In the rows, 128 means zero.
Named moves (each a turn or a mirror), then the moves between two rows, first move first; the first pair answered:
z836 (before |-> after):
[115 120 125 172 146 143 124 109 176 135 137 112 105 112 128 156 130 136
 133] |-> [141 127 117 138 155 135 139 122 108 120  95 141 116 132 130 170 122 139
  88]
[153 134 116 125 121 137 136 113 140 132 143  91 124  93 114 113 138 143
 161] |-> [172 140 108 108 131 129 148 122  92 124 114 114 132 107 115 120 130 145
 130]
[153 101 133 147 151 180 114 175 101 157 116 104 139 112 115 118 115 139
 143] |-> [152 103 135 151 148 179 112 179 104 161 116 100 142 113 121 116 112 135
 147]
z521 (before |-> after):
[124 126 109 133 131 148 115 143 130 152 154 124 119 136 127 130 114 119
 148] |-> [131 133 101 119 138 144 121 147 109 153 142 129 118 148 133 128 114 119
 131]
[119 108 132 131 125 121 104 106 165 140 119 130 116 133 120 111 145 133
 121] |-> [127 115 133 117 123 125 104 112 157 160 116 135 126 146 109 102 139 133
 129]
[140 144 137 104 123 139 127 148  96 142 112 138 145 138 119 117 124 119
 112] |-> [139 125 123 122 128 124 140 136 107 115 102 143 130 128 137 147 137 117
  93]
z898 (before |-> after):
[ 92 113 162 144 119 129 120 119 190 102 145 111 141 106 120 122 132 115
 163] |-> [ 97 120 181 109 110 130 122 115 164  88 121 128 164  96 112 118 133 114
 158]
[126 158 139  98 139 136 107  95 149 157 179 101 129 107 103  76 125 170
 128] |-> [129 155 152  71 133 135 110  94 127 146 156 113 149 104 107  76 124 170
 121]
[107  98 129 185 143 112 125  99 182 107 143 114 103 121 129 163 150 121
 126] |-> [101  94 151 160 130 120 126  99 187 100 142 116 123  99 121 148 149 117
 151]
z85 (before |-> after):
[112 131 174 105 105 128 118 110 127 120 147 148 145  98 114 114 139 133
 167] |-> [114 142 157 120 110 135 112 113 132 150 171 139 142 120 113 104 129 139
 178]
[108  96 176 130 116 119 119 124 159  79 122 109 137  89 128 156 147 127
 109] |-> [110 117 147 164 124 143 101 141 184 148 168  89 115 136 118 133 132 139
 136]
[125 135 131 120 140 146 129 146 100 131 105 132 128 112 131 136 131 119
 125] |-> [131 143 125 131 143 149 125 152 110 152 116 128 118 125 124 132 128 119
 134]
z96 (before |-> after):
[124 151 147 100 112 157 103 124 135 160 135 126 162 127  87  87 123 142
 145] |-> [121 145 150  98 102 149 105 116 141 146 137 129 161 112  85  89 130 137
 151]
[138 152 134 105 133 145 138 126 111 161 117 117 139 150 113 102 122 120
 151] |-> [135 149 148 100 128 148 140 119 114 142 107 121 151 136 115 106 129 115
 153]
[166 138 131 122 137 119 113 132 103 149 122 130 121 152 121 117 114 132
 111] |-> [162 134 141 105 132 115 117 124  94 132 107 135 130 135 117 122 115 129
 115]
Then:
Between the rows of a pair lie 2 to 3 moves.
[106 104 146 121 107 130 118 111 172  96 136 118 101  79 114  98 132 131
 158] |-> [152 110 108 114 137 114 133 130  82  97  90 151  96 131 135 134 128 137
  79] -> z836 then z898
[ 84  97 181 145  79 127 134 126 155  68 150 109 121  58 107  81 132 146
 168] |-> [141 134 148 105 102 120 148 152  23  95  88 159 133 131 112  92 115 158
  80] -> z85 then z836
[126 130 103 176 149 143 108 142 161 156 160 107  94 133 154 128 122 133
 128] |-> [151 140 146  82 128 148 117 149  76 120  97 154 162 110 131 117 115 125
 123] -> z898 then z898 then z836
[145 107 122 110 162  93 164  99  82  59  67 152 141 121 137 183 135 112
  61] |-> [132 107 155  84 143  99 163  92  92  43  67 155 169  93 124 165 136 107
  97] -> z836 then z898 then z836
[131 143 139 107 120 135 124 124  75 116  97 148 160 151 133 125 108 138
  94] |-> [103 139 137 152 114 156 105 116 167 148 160 106 137 141 125 104 112 152
 149] -> z836 then z96
